128 stands for zero in the data rows.
Here are some points, each followed by its number:
[127  96 142  92 148 106 142 163 126 101 167 140 143 153 100 122 133] 0
[111 180 127 187 120 128 178  97 154 129 124 135 129 152 164 171 148] 1
[110 161 128 159 125 123 125 122 104 135  93  76 142  99 120 144  93] 2
[118  67 144 107 141 111 121 175 135  72 153 124 182 161 137 120  95] 3
[188 129 139 128 160 123 165  90 137 143 120 138 123 141 126 122 108] 4
[118 230  63 124  74 145 145 128 179 217 106 102 112 112 168 177 202] 5
[107 111 120  83 125 139 118 100 141 160 189 131 165 118  83 108  93] 6
[ 96 138  80 168 134 130 107 119 125 147  92 160  89  65  96 150 146] 7
[205  75 139 170 176 105 140  81  40 155 143 143 124 118 117 140 146] 8
[ 93 108 105 138 124 161 162 110  78 159 103 169 150 125  95  42 113] 9
[ 89 129  61 156 138 141 147 152  86 151  88 136 161 109 124 126 124] 10
[107 151 112 183 163 172 138 121  77 153 155 133 105 139 120 108 155] 11
[145 135 171 122  89 109 131  78 111  68 112 121 172 143 132 136  86] 12
[168 166 138  88 166 113 112 220 201  62 189 155 101 171 211 141 133] 13
[143 117 143  99 124 128  97 100 142 141 100 129 136 122 111 170 135] 14
[123  54 155  98 123 144 140 153 105  56 154 159 167 197 116  75  85] 15
[135 123 159  92 113 120 118 125 128 121 124 122 194 156 148 103 117] 16
[123 180 159 175 160 170  83 178  96  62  59  91  60  91  90  52 156] 17
New points follow, each followed by the number of its nearest point above by angle.
[132 120 166 117  81 101 118 144 164  82  87 135 187 161 161  97  97] 16
[ 81 163  98 111  63 152  43 165 167 102   0 151 142 120 165 126 216] 5
[160  85 126 106 141 122 109 106 128 111 183 147 125 154 127 131 121] 0
[117 135  61  81 111 175 172  49 114 218 109 149  89 104 100 137 142] 5
[114 102 110 115 126 121 141 138 151 140 131 149 145 128 137  86 117] 9
[123 124  81  97 112 210 196  40 144 172 139 149 130 146 136 157 157] 5
[223 103 178  89 163  85 110 118 136  50 201 171  62 206 139 144 139] 13
[118 117  71 103  83 155  83 106 113 202  92 140 175  99 188 131 142] 5
[140 139 110 175 147 136 115 108 140 125  92 146 132 111 125 105  87] 7
[121 176 157 170 119  80 147 142 117 105 194 115 117 111 140 148 110] 1
[120 162 127 169 115 105 152 137 108 107 175 104 124 116 124 168 113] 1
[134 187 106  89 121 126 114 157 108 116 105 106 125  68 136  87 132] 17
[169 116 160 104 164 123  99 136 129  94 198 138  94 170 127 144 121] 13
[160  71 164  96 193  98 107 129  64 134 186 148  99  99  63 159 100] 8
[142 113  59  75  77 146 200  36 184 190 139 135 125 141 128 149 182] 5
